Where one turn sends some rows of the set: a few examples, then the rows asked:
kuvor: [ 23  24   1  42   0  -5  19 -40  18 -30 -24 -35  -8]
gur: [-18   6  -4 -21  -8 -25 -25  -4  11 -27   1   7 -24]
Lumuz: [  3   8  24  44  -9 -10  -7 -14  58  -6  -3   2   4]
Mem: [-12  28  -1   9   0   0  11 -16   8 -14 -22 -35 -55]
veg: [ 14 -16   6   6   1  23 -25  26  -5  -4   5 -14  13]
Ked: [ 31 -14  34  11  23 -16  -5  14   9 -25 -29  23 -16]
gib: [-18  10  -1 -19 -12 -24 -30  -3  16 -22   5   5 -24]
desud: [  7 -25   6   9  -1  26 -28  12   9  -2   3 -21  17]
kevu: [-16  19  -7  49  -1   0  18  15 -10 -27   1  -6 -14]
Migum: [-13  25  -2  42  -1 -13  20  10  -8 -30   5   9 -16]
koras: [ 33 -17  32  17  23 -16   0  16   6 -30 -31  17 -12]
dibu: [ 14   2 -31 -23  10  17  -1 -19  16   2  -9 -29 -12]
nipir: [ 10   4 -35 -21  12  15  -3 -16  22 -18  -8 -33 -16]
nibu: [ 4  8 27 51 -8 -6  1 -6 51 -1 -4  5  5]
duror: [ 45  -1  28  12  15 -11  21 -23  46 -18  -3 -29 -21]
dup: [ 40  -6  31  11  20  -2  14 -12  47 -28 -11 -33 -27]
vurag: [ 10 -19   2  12   0  27 -28  17   1  -1   4 -16  18]
lud: [ 25 -31  13  -6  22  22   3 -31  -3 -12 -21 -24 -21]
bem: [-22   9   0 -15 -19 -20 -28  -5  13 -15  13   3 -18]
nit: [ 33 -29  17  -8  28  15  16 -23   0  -3 -13 -18 -23]
nuze: [  1   7  26  41 -11 -16  -6 -18  59  -8  -9   1   2]
bulo: [ -3  35 -10  -4  -2  -9  11 -12   6  -7 -19 -33 -49]
kepit: [-13  20  -2  47   0  -5  17  11 -13 -29   3   1 -17]
Lepe: [ 24  29   7  40  -5  -7  24 -33   7 -16 -14 -38 -16]
fulo: [ 33 -13  36   8  17 -18 -10  10  15 -19 -28  25  -7]

fulo moves to veg
Lepe moves to duror
desud moves to gur
Where do these go?
vurag moves to gib
dup moves to lud

Where one turn sends some rows of the set: a few examples, then the rows asked:
nugu: [-63  -1  -7  40 -26  -9  -3 -31  33 -41 -20 -17   7 -25 -43  13 -22 -37
 -29 -28]
Lik: [ -2  14  22  32 -36  12   6 -48  15  -5  13 -22  27   0 -67 -36 -53  -7
 -44 -30]
rasuf: [-34  22  28  16 -34  -2  12 -31  31 -61 -26 -24   1 -47 -30  -1 -33 -14
 -15 -10]
pel: [ 10  13   7 -14 -53  -3  -2  -8  58  10 -24  27 -13  -5 -46  12 -20 -30
 -16  -4]
razik: [-31  40  27   1 -20 -21  19 -36  37  -6 -55   1   7 -25 -26  -4  -3  -7
 -11 -36]
boduk: [-16  12   3  17 -28 -30  17 -51  58 -20  10  19  22  -5 -40 -10 -48 -50
 -39 -22]
nalag: [-30 -16  -2  43 -57  22 -27 -26  45 -20  -4 -19  -5  -4 -80 -16 -31   9
 -16 -27]
tipe: [-37  28  -6 -12 -47  -5   7  -9  31  27 -35  16 -12 -11 -32  21   1   0
 -25 -25]
Kebin: [-33  18 -15  23 -44 -20  23 -43  34 -16  33  15  13  -8 -41   1 -49 -30
 -49 -19]
Ruba: [-61  18 -15  11 -31 -34  14 -41  29  14  -8   8  13   8 -32   8   2 -20
 -36 -43]
gan: [-12  -7  13  22 -74   3 -25 -38  -8 -12  13 -26  12 -25 -60 -27  -7  19
 -25 -30]
reka: [-34  27  -2 -10 -49  -7   0  -9  23  23 -37   6 -13  -4 -32  23  14  -2
 -19 -28]
faz: [ -1 -28  28  -6 -61 -11 -32 -41  17  -2 -25 -11  28 -14 -52 -34   4  -1
 -15 -33]
pil: [-35 -13  36  -3 -25  -4  -1 -47  16  12 -33 -23  38   9 -43 -34 -13   1
 -45 -38]
meto: [-22  47  21   0 -50 -11  35 -42  22 -34  19   0   7 -30 -27 -11 -43   0
 -36 -10]
Tif: [-42  31 -10   5 -62   7  18  -8  16  -5   7   6 -16 -35 -36  19 -36  10
 -43  -6]
faf: [ -5  15   3 -13 -50   0  -3  -3  60  16 -33  30 -13 -15 -42  16 -22 -24
 -17  -7]
tize: [-29   2  -8  35 -68  14 -10 -34  31   0  23  -5  -2   8 -72 -20 -36  28
 -34 -30]
bel: [-55  15 -29  14 -48 -19  15 -32  30  11  23  16   7   4 -40  11 -22 -19
 -49 -28]
Kivi: [-23  50  18   3 -45 -13  41 -43  29 -32   5   6   2 -40 -30 -11 -50   4
 -38 -12]
kuf: [-65  17   3  27 -17 -28  15 -47  27 -21 -23 -14  17 -10 -33   2  -6 -26
 -32 -43]
fali: [-24 -44  12  -2 -54   1 -29 -29  65   2 -21   4  10  13 -57 -24 -22   3
 -23 -18]
Tevu: [-14   5   1   6 -56  21  -8   4  35 -33 -10  -3 -17 -37 -46  20 -39 -25
 -24   6]
lolem: [-42 -15 -14  28 -34  -5 -17 -17  53 -23 -22   4   0 -12 -52  19 -26 -52
 -24 -20]
lesug: [-28   9  -3   9 -53  18  -4   1  40 -28 -17   0 -22 -44 -45  23 -41 -16
 -25   2]
Nesig: [  9 -27   7  -2 -83  -1 -32 -30  21   4  10   4  12 -12 -62 -29  -9   7
 -22 -22]
Far: [-29  36  33   0 -27 -22  14 -38  36 -18 -53  -8   5 -18 -24  -7   7  -8
  -5 -32]
Retuk: [-47 -27   4  -6 -57  -5 -12 -37  41  19  -8   3  12  20 -50 -24  -6  26
 -35 -28]
ruduf: [  7 -16  13  19 -81   4 -30 -36  10 -20  13 -15  16 -28 -69 -32 -26   1
 -21 -22]
vid: [-15 -26   8   5 -80  -1 -39 -30  10   0 -10 -14  14 -13 -60 -20   8  12
 -15 -30]
Kogiz: [-41  30  -9  -2 -66   9  15 -11   4  -4  13  -3 -14 -25 -37  20 -20   6
 -40  -7]
fop: [-40  36  26  17 -28  -2  18 -33  32 -52 -31 -18   0 -52 -32  -3 -36  -9
 -19 -17]
pasi: [  8  43  28 -14 -39 -28  25 -45  58  -6 -15  23   9  -9 -29 -19 -29 -16
 -17 -17]
dar: [-26   5  27  42 -30  19  -7 -42   8 -17 -17 -41  23  -9 -69 -28 -31  -4
 -32 -38]
Daleg: [  0   2  29   6 -62 -13 -12 -58  -7  -6   8 -22  33 -19 -52 -45 -13   6
 -31 -35]
zofak: [ -3 -21  38  -9 -26  -4  -2 -48  40   7 -18  -6  38  12 -54 -40 -39 -18
 -44 -21]
filu: [  9 -13  26 -12 -67 -18 -17 -47  14  12  -3  -2  28  -3 -52 -41   0   4
 -27 -31]
fana: [ 10 -13  34  10 -57  -5 -23 -49   8 -23 -10 -23  30 -27 -56 -42 -19  -9
 -20 -26]
ramo: [  2  42  26 -12 -31 -24  28 -41  59   1 -27  25   7 -15 -29 -15 -32 -15
 -16 -21]
pota: [-19 -10   0  13 -26 -24  -4 -32  72 -12 -19  19  12  -1 -47   4 -34 -57
 -23 -22]

Nesig moves to filu
Kivi moves to Tif
pota moves to boduk
Where do these go?
dar moves to nalag
Kogiz moves to reka

Where one turn sends some rows of the set: a few examples, then the rows asked:
nus: [-64  31  11  36 -44  27   7  -8 -16   6  -4 -13  14]
sanu: [-26   6 -21  -4 -10  42   6 -37   1  23 -35 -10  -5]
fen: [  8  -3  -9  22 -58  56  24 -11  -9 -15 -34 -16  28]
nemap: [  1  19  14  19 -23  -3 -24   6   1 -11 -25  14 -33]
Vifim: [-14  20 -26   8   2  56  -3 -21   0  17 -36   2  -5]
pugi: [-30  23  21  39 -63  51  21 -13 -20 -15 -11 -12  23]
bok: [  5 -13  -4  44 -11  21 -13  -3  -4  -1  18 -26 -14]
beted: [ 11  21  11  76 -22  41  11 -19 -14 -14 -14 -17   3]
tezaz: [  5   4 -16  -2 -49  54   1  17  -7 -13  -5 -21  24]
vires: [-18  50 -15   5  -2  54   2 -23  -8  15 -32 -13   6]
mub: [ 28   4  -4  24  -7  36 -11   5  -6  12   4 -34  10]
Bigo: [-25   1 -10  66  -3  19  -9  -9  -3  10  -5  -5 -14]
tob: [-54  -6  -2  28 -26  10  -6  -6  -4  16   9 -18  -5]
san: [ 25  11 -13  11 -23  30  -4   0  -8  -7   3 -47  14]
dav: [ -8   1  14  20 -59  55  26 -14 -12   6 -28 -17  35]
Gog: [-24   8  22   0 -49  -4 -12  -1   0 -10 -29  12 -25]
Gomut: [  3  23   1  27 -17  -9 -13   1  12 -14 -31   8 -31]
gugor: [ 25  20  12  48 -25  41  18 -25 -13   6 -25 -35  23]
lasi: [-31  35  -8  -7 -13  40  10 -38  -8  21 -30 -25   5]
Vafiv: [ -5 -16  -4  -4 -43  49  -2  15  -5  11   0 -15  22]
rimo: [-36 -13   6   7 -54  32  -5   5 -10  -4  20 -20   6]
Volet: [-35  40   5  74 -20  37   5  -8 -13   1 -19  -1   6]
tes: [  2  48  28  35 -26   0  -9  -7 -10 -16 -39   4 -21]
nolof: [-24  11   6  -3 -40 -12  -7   1  12 -10 -25   5 -26]
fega: [ -6  53  15  35 -31   2   2  -7   2 -22 -46   6 -14]
tati: [ 28   5  -5  36 -32  33  20 -28  -9  -9 -26 -45  16]
Fulit: [-22  36  35  16 -53  -1   1 -16 -11 -15 -42   2 -13]
miva: [-31  39  21   8 -54  -4   8  -8   2 -17 -37   0  -8]

gugor moves to mub
fega moves to Gomut
fen moves to tati
Where do these go?
nus moves to Volet
bok moves to rimo
vires moves to Vifim
Gog moves to Fulit

Where one turn sends some rows of the set: a few examples, then the rows asked:
bira: [ 41 -50   5  31  45  17  39  31  35   7 -32   3  18]
Didi: [ 54 -21   6  20  18  38  64  43  49  11 -32  13  -2]
Dol: [ 20  19 -21  -5   2  29   3   3  44 -28 -21 -28  17]
demu: [ 20 -14   5  50  10  44  26 -12  59  -4  -8  -1   2]
mesi: [ 15  26  -8  -8   9  17  23  18   0 -37 -18 -18   1]
Sumes: [ 30 -14 -24  -2  10  46  10  25  26 -31 -26  10 -42]
sus: [ 30  25 -20  -4   1  13   4  15  29 -40 -34 -21   7]
Tasor: [ 11 -22  -7  21   7  -1   5  41  19 -15   2  20  18]
zumen: [ 35 -34  15  21  27  47  55  32  50   3 -37  23 -11]
sibu: [  9  16  -9 -17  19  42  21  14   0 -31 -16 -23  -2]
kupuf: [ 48 -19  -9 -10   7  37  23  38  17 -34 -33   4 -41]
Sem: [ 27 -38   3  42  32  20  47  19  33  12 -15  24  14]
Kilus: [ 33   8  -4  -3 -16  29  35  51  55 -14  -1 -25  17]
Vuv: [ 38 -19 -19 -10  -1  43  23  40  35 -24 -39  13 -36]
nolur: [ 13   1  -4  21   4  11  -1  40  12 -20  -4  28  18]
mugo: [ 10 -36 -32  -1  27  24  22  25  22 -18 -15 -44   7]
Tezi: [ 40 -19 -17  -5   0  38  18  43  36 -26 -21  15 -41]
tuzu: [ 53 -36  18  20  26  40  49  26  54   1 -22  15 -19]
zoral: [ 25   4   0  51   5  50  20 -10  54  -8 -25  -7  15]
der: [ 38 -31  21  20  24  43  58  40  59   6 -32  11   4]
Dete: [ 18   5  -6  33  16  54  69  28   4   6 -25  -2   2]
zum: [ 18  16   4 -10  12  18  12  17   9 -42 -13 -27   2]
vom: [ 22 -49   8  32  40  31  47  24  46   6 -35   9  15]
Gebof: [ 25  24 -25  -3   7  31  -7  11  29 -32 -38  -2   8]
menoz: [ 46 -13 -16  23  18  54  20  28  41 -12 -76 -13  14]
rak: [ 50  -2  -9  39  23  47   8  22  38 -14 -67 -13  19]
fama: [ 31  -7   2  -6 -23  32  40  42  64 -13  -3 -11   0]
vud: [ 40 -17  45  17  35  51  21  22   7 -32 -25 -15  -9]
kab: [  4  -2   7  25  17  53  66  27   3   2 -25 -15  24]
Zekog: [ 35  -9  48  25  33  55  17  24  13 -23 -17 -15   1]
rorif: [ 17  25  13 -13  13  31   9  26   9 -34  -9 -14  15]
laba: [ 27 -27  45  18  37  49   8  27   8 -26 -27  -2   5]
Rep: [ 11 -27   5  15   9   3  -2  40  15 -20 -10  23  21]
gesuf: [ 22  10  15  27  10  52  67  28   0  -7 -22 -12  13]
nuber: [ 20   9  10  29  23  61  59  29  -3  -4 -29 -17   8]
Dobi: [ -3 -43 -30   5  20  15  33  26  14 -10 -18 -25  15]
Sazuv: [ 22 -19   1  27   2  -4  -4  27  21 -27  -9  22  17]
guma: [ 55 -10 -12  34  28  38  18  41  31  -3 -68  -6  20]
molu: [ 33   1   5   0 -23  25  51  42  46 -16   6 -17   0]
nili: [ 20  23 -20   1  -1  18   9   0  33 -39 -23 -19  -1]
zepu: [ 10 -46 -35   6  25  12  23  33  16 -13 -15 -22   7]
supo: [ 46 -24  48  21  36  46  12  34  28 -19 -16 -15  -1]
Gezu: [ 21  -3  13  41  -7  51  20  -5  66 -11 -22   7  11]
siku: [ 35  -7 -11  -5 -17  29  43  52  57 -11  -1 -15  -3]
zofu: [ 27  -2   4  52   0  39  16 -15  53 -17 -25   5  12]
laguf: [ 17 -37 -41  13  15   9  32  20  20 -15 -27 -33  15]
zoze: [ 49  -8 -18  36  20  39  19  20  37 -15 -70 -22  25]
puvud: [ 24 -38  12  36  32  27  43  31  43   7 -36  26  20]

rorif moves to Sem
molu moves to kab
Where do these go?
zofu moves to fama
nuber moves to zepu
mugo moves to guma
der moves to mesi

Where one turn sends some rows of the set: a few examples, then the rows asked:
zupe: [-12   2  -6 -38   5  -6  11  45  11 -48   7  -4   3  46]
Difub: [  4  -3   3  -6   8  52  -7  -1  12 -36  40  -5 -46  15]
Taf: [  5  -5  13  13  19  41 -11  -4  12 -35  28 -20 -44  11]
fefev: [  8   9  16   1  -1  29 -20   4   3 -44   5  10 -24 -19]
botu: [-15   3  -6 -36   2  -8  10  43  14 -49  11  -5   4  44]
toda: [  0  -2  -7 -37   5 -17  27  51  19 -26   0  -2  19  22]
gana: [ 21  -8  12  -3  27  29  42   2  -4   2  37 -26 -24 -21]
Gimim: [ 22   7  30 -15  -1  38  -9   2   2 -51  16   2 -14  -7]
buka: [ -4  -6 -17 -29  20 -14  48  47  14 -12  15 -21  10  28]
zibef: [ -9   8  -6 -34   1  -7  17  40  16 -50   6  -5   2  45]
lubop: [ -6  -2  -8 -37   2 -25  24  49  19 -23   4   2  14  17]
gazu: [ -1   4   5  11  20  42  -2  -4  -8 -40  32 -20 -44   7]
zoru: [ 16  -4  15   0  11   7  20   5  19  13  -1  -4 -16 -34]
loka: [ 16  -4  21   6   0  27 -22   4  22 -34   6   4 -28 -16]
bude: [ -6  -9 -11 -36  18 -18  47  43  10 -12  14 -12  12  26]
ralun: [ 19 -14  14   8  14  13   6   9  22   2  10  -3 -25 -38]
nin: [-12  14  -2  -5  17  58  -2   0  -7 -36  32 -13 -31  -4]
pesi: [ -3  -4  -3 -42   3 -19  27  45  13 -31   3   3  18  25]
Pekob: [ 15  -2   9   4   9  10  10  10   3  -4   8   5 -19 -47]
razip: [ -9   1  -4 -38   8  -4  20  39   9 -48  14  -7   7  49]
Sefan: [  9 -14   5  16  30  27  18   1  11   1  33 -27 -42 -11]
Vot: [ -3  15   7 -13   1  43 -13   7   2 -36  11  11 -14 -30]
kape: [-20  -2 -16 -29  19  -5  31  39   7 -32  29 -25  -8  52]
Logek: [ 16  -4  13 -14  -9  34 -17   8  22 -30  15  21 -25 -16]
dag: [ 14  -4  18   3   0  -3  13  26   9  -7  11   5 -15 -46]
zogok: [  7 -15  -7   0  23  38  27   2  12   4  46 -16 -45  -6]
Mek: [-12  -9 -17 -31  18 -21  45  46  11  -7  20 -18   4  25]
Disik: [  2  -4   5  10  32  28  32  -4   6   8  26 -35 -38   2]
Zegi: [  3  -7   5  15  26  13  37  17  -4   1  41 -31 -36 -20]
tidib: [-13  -5 -13 -34  23  -6  42  37   4 -29  27 -22   1  48]
bod: [-11  -2 -16 -29  20   0  35  42   9 -32  23 -27  -1  52]
mut: [-16  -4 -15 -30  21  -1  33  42   5 -32  25 -24  -8  51]
Vituf: [ 19 -15   2  -9   5  20  17  11  21  10  22  11 -24 -38]
Pemaz: [ -9  -9 -18 -32  21 -17  46  46   9  -7  16 -17   2  25]
Bak: [ -6   5  12  12  17  36   4   9  -8 -46  43 -27 -44  15]
bosis: [ 12   2  18  -5  21  51  17  -5  -8 -38  42 -28 -32  12]
fano: [ -9   5 -10  -1  29  44  24   2  -7  -1  34 -19 -29 -25]
Lov: [-13   2 -14 -26  17  -4  38  38  10 -35  22 -26  -9  54]
rik: [ -3  -4  -8 -39   4 -21  24  50  16 -24  -2   4  14  19]
mabol: [ -7   3  -7 -34   6  -2  15  45  15 -48   7  -9  10  46]
sanod: [ -7  -4 -17 -28  17 -20  52  45  14 -10  15 -18   1  27]
kuv: [  3  -6  -3  14  31  25  27   3  -7   1  33 -24 -39 -21]
vok: [  5   8  25   1  -9  21 -19  18   7 -55  14   7 -22 -11]
Falip: [ 31  -3  26 -13   4  17  17   9   6 -11  12   4  -5 -40]
kur: [  2   5  -1  -9  12  29  13  11   1   0  15   5 -13 -50]
dod: [ -3   2  -8 -35   0 -24  30  48  21 -26  -3   1  11  21]
keto: [ 12   9  27  -5  -6  22 -16   2  19 -33 -10   8 -16 -10]
mufe: [ -3   8  17   4  16  43  -5  -7   8 -38  20 -23 -40  25]

Sefan moves to ralun
Zegi moves to dag
mufe moves to Disik
Where do these go?
gazu moves to kuv
Falip moves to Gimim
sanod moves to dod
nin moves to fano
Pemaz moves to rik
zogok moves to Vituf
razip moves to tidib
bod moves to buka
lubop moves to botu

Where one turn sends some rows of the set: a few examples, then the rows asked:
Nafi: [  9  11 -16  44   8  13  -5 -45 -21  29  -9 -11]
Nebiv: [-11   5 -15  -1  30 -14 -45  -9   9 -19  -7 -16]
fudub: [  3  -2 -12  22   8 -25 -40 -13  21 -20   5 -13]
livi: [ 13  -8   1  48  14 -42 -20 -15 -40  37  19 -11]
Sulup: [-33  -5  -9  19   0 -36 -21   4 -45 -33  17   2]
fas: [ -6  18  -8  29  17  19  -1 -14 -35  24 -35  -6]
Nesul: [  8 -17 -18  48   2  16  -6 -39 -45   3  17 -20]
led: [ -6 -20  -8  26 -18  -9  -8 -39 -24  20  50  -2]
sok: [ -9  -4 -16  -9  33 -12 -28   6  -3 -21  14 -34]
kezil: [ -5  25 -27  18  15 -21 -33 -40 -24  -8  35 -39]
kavu: [ 12 -17  14  25  33 -12 -19  11 -55  29  22 -26]
Balet: [-20  -7   5  32  14  22  10 -21 -31  11 -27  15]
lepo: [  1   5  -5  14  -4  -8 -57  -7 -45 -31   9 -23]
gal: [  1   1  15  41  35 -21 -37 -41 -24  34  -9   4]
fikar: [ -6   2 -23  18  13 -41 -25  -1  16 -16   5  -9]
fef: [-29  -5 -11   5  32 -27 -27  -7   9 -21  -2  -2]
vam: [ -8  -8 -31  48   7  -7  15 -27 -51  11  18 -18]
Pamal: [-17  26 -14  14  -8 -25  -9 -27 -16  39  -4  11]
nege: [-14   2 -18  48   9  -2  17 -40 -22  23  -1   4]
Vovit: [  4 -30  24  28  28  -9 -11   4 -48  23  32 -14]
tini: [-22 -13  26  12  51  -7 -17 -10 -45  28  -2   4]
zitu: [-12  42 -10   8  17 -16  -2 -14   7  17  20 -21]
Dodi: [-10 -24   0  37   9  27  -3 -10 -60  -6  -2  -6]
bor: [ -5   5   2  22 -19  -2 -28 -43  -9  31  -3  19]
vita: [-25  27   5   7   2 -23  -7  24 -13  -4  -2   4]
nav: [-11   1   9  38  39 -35 -25 -33 -31  36  -8   5]
Sipo: [ -9  -3 -20  29  16   9   3   0 -70   6 -10 -17]
tev: [  1 -20  -9  13  10 -19 -24   2  11 -24  30 -20]
kiz: [-45   5  -1  -5   5  -8 -17  -7 -48  12 -13  20]
rar: [-16  11   4  -6  -1  14 -43 -21 -43  15 -20   3]
nen: [ -9  -3 -15  -7   2  11 -31 -13 -66   9  25 -29]
Laku: [ -3  11  22   9 -10  12 -36   8  -5 -15  -3   4]
gumo: [  6  12 -27  15 -13 -18  -7 -25 -36  32  40 -24]
bodu: [ -8  -2  23  12  49   1 -31 -13 -44  30  -7 -10]
Tiza: [ 16 -22  12  53  11 -30 -24 -26 -36  30  20  -5]
mepeb: [-31 -26  -8   2   1   3  -8 -13 -62   1  35  -1]
pozu: [-16   8  15  14   8   8 -17 -29  20  -1  29   3]
kegil: [-22 -20  -6  -1  30 -10 -27   5   1 -29  19 -20]
demav: [-33  -7  -9  22  14 -24 -19 -40 -17 -23  47  -6]
Keti: [  3  -3 -23   7  16 -31 -17   9   6 -18  26 -31]

vita moves to pozu
fas moves to nege
Where do these go?
led moves to nen
Nebiv moves to fikar
kavu moves to tini

